100 101 100  97 101
 93  96 101  99  94
100  97 101  95 104
 96 104  97 103 102
104  97 103  97 101
128 108 162 135 101
The bottom-left entry is 128
Which number is the fifth entry in reading order?
Answer: 101
The 1st entry in reading order is 100
The largest entry: 162
Which number is the smallest entry in the last column?
Answer: 94
The entry just left of 99 -> 101
Which number is the entry directly below 93?
Answer: 100
The entry in the bottom-right corner -> 101
Which number is the entry directly below 95?
Answer: 103

Questions about the grid below.
1) Read off the second entry on the main diagonal.
2) Read off the entry directly below 129.
3) Read off the third entry in reading order.
4) Read off the top-left entry.
5) Read off the bottom entry of the column that holds the largest entry.
6) Read off the entry just left of 136.
7) Read off the 2nd entry from the end, reading row by row.
8) Read off the top entry of the column that holds the smallest entry.
111 114 129 117 128 178 113 114 134 133 110 134 121 134 105
108 119 124 111 124 151 108 110 120 126 110 136 124 123 120
1) 119
2) 124
3) 129
4) 111
5) 151
6) 110
7) 123
8) 105

W =
[[99, 100, 101, 100, 101, 100, 100, 99],
 [99, 100, 101, 101, 101, 100, 99, 100],
 [152, 167, 67, 63, 59, 70, 78, 66],
 [107, 101, 90, 93, 92, 101, 94, 102],
 [106, 101, 90, 93, 92, 101, 94, 103],
 [97, 100, 103, 102, 102, 99, 101, 99],
 [64, 55, 71, 74, 75, 64, 126, 124],
 [106, 101, 92, 95, 94, 100, 98, 103],
 [54, 47, 73, 65, 57, 53, 140, 137],
 [146, 151, 78, 67, 60, 71, 72, 67],
 [103, 100, 96, 98, 97, 100, 98, 101],
 [105, 101, 93, 95, 94, 101, 96, 103],
 [103, 101, 96, 97, 97, 101, 98, 101]]
Counting starts at 1.
Give the entry at row 3, column 1.
Answer: 152
The bottom-right entry -> 101
The entry directly above the largest entry: 100
Give the entry at row 1, column 2.
Answer: 100
The entry in row 1 and column 3: 101
Give the entry just left of the smallest entry.
Answer: 54
Give the entry in row 2 and column 3.
Answer: 101
The entry at row 2, column 1: 99
Give the entry directly above 63.
Answer: 101
Give the top-right entry.
Answer: 99
Give the entry in row 3 and column 3.
Answer: 67
The entry in the top-left corner -> 99
Give the entry in row 3 and column 2.
Answer: 167
Give the entry directly below 124.
Answer: 103
Give the entry in the bottom-left corner.
Answer: 103
Give the entry just right of 65.
Answer: 57
The entry just left of 137: 140
Give the entry directly below 47.
Answer: 151
The minimum: 47
The bottom entry of the column that holds the largest entry is 101

X =
[[109 100 109  40 149  87 102 152 101 130  68 116 141]
 [165 118  87  65  91 107 121 142 118 107  75 152 134]
 [ 43 116  92 120  86 127 133 139 146 144 104 130  73]
 [165 126  85  76  78 120 128 135 117  98  76 155 125]
 [ 42  96  90 112 100  98 115 143 151 160 112 126  86]
 [152 140 104  67  95 144 136 124  86  73  58 131 118]
 [163 134  91  76  79 132 133 129 106  86  70 148 120]
 [152 110  96  48 117  95 112 148 109 115  68 139 145]
 [ 34  88 100  93 127  87 104 146 138 163 104 111  97]
 [ 53  90 112  61 153  84  99 150 114 152  84 101 118]
 [ 48 106  88 119  87 112 124 141 153 152 110 133  79]]
Rows and columns are numbered from 1.
The entry at row 2, column 1 -> 165
The entry at row 3, column 1: 43
The entry just right of 78 -> 120
The top-left entry: 109
Give the entry in row 3 and column 2.
116
Give the entry in the bottom-right corner.
79
The entry at row 1, column 2 is 100
Give the entry just right of 65.
91
The entry in row 1 and column 3: 109
Give the entry in the bottom-left corner.
48
Give the entry just right of 114.
152
Give the top-right entry.
141
Give the entry directly below the smallest entry.
53
Give the entry just right of 93.
127
The minimum: 34
The entry directly above 155 -> 130
Give the entry directly above the centre entry.
115
Give the entry just right of the smallest entry.
88

Questions about the matrix below. Counting starts at 1.
1) Which number is the entry in row 1 and column 2?
2) Which number is the entry at row 2, column 2?
3) Which number is the entry in the top-right corner?
4) Which number is the entry in the top-left corner?
5) Which number is the top entry of the column that holds the largest entry?
6) Which number is the entry in the bottom-left corner?
7) Which number is the entry in the bottom-right corner?
8) Which number is the entry just right of 45?
107 110  98 101 103  64 104  45 102 137 100
103 102 107 103 101 108 102  91  97 119  99
106  90 104 106 104 112 104 113 102 108 102
110  87 107 112 107 127 107 141 109  96 105
 82 112  84  83  88  49  86  48  95 118  94
127 112 110 111 111  73 116  37 104 166 112
1) 110
2) 102
3) 100
4) 107
5) 137
6) 127
7) 112
8) 102

A = [115 119  49 126 127  99  54  95  81 125 135 113  69  88  58  23]
The second entry from the right: 58
The 2nd largest entry -> 127
Give the fourth entry from the end.
Answer: 69
The entry just right of 81 is 125
The entry just right of 115 is 119

166 105 105 115  80
Which number is the 1st entry from the left?
A: 166
The third entry from the left -> 105
Which number is the last entry?
A: 80
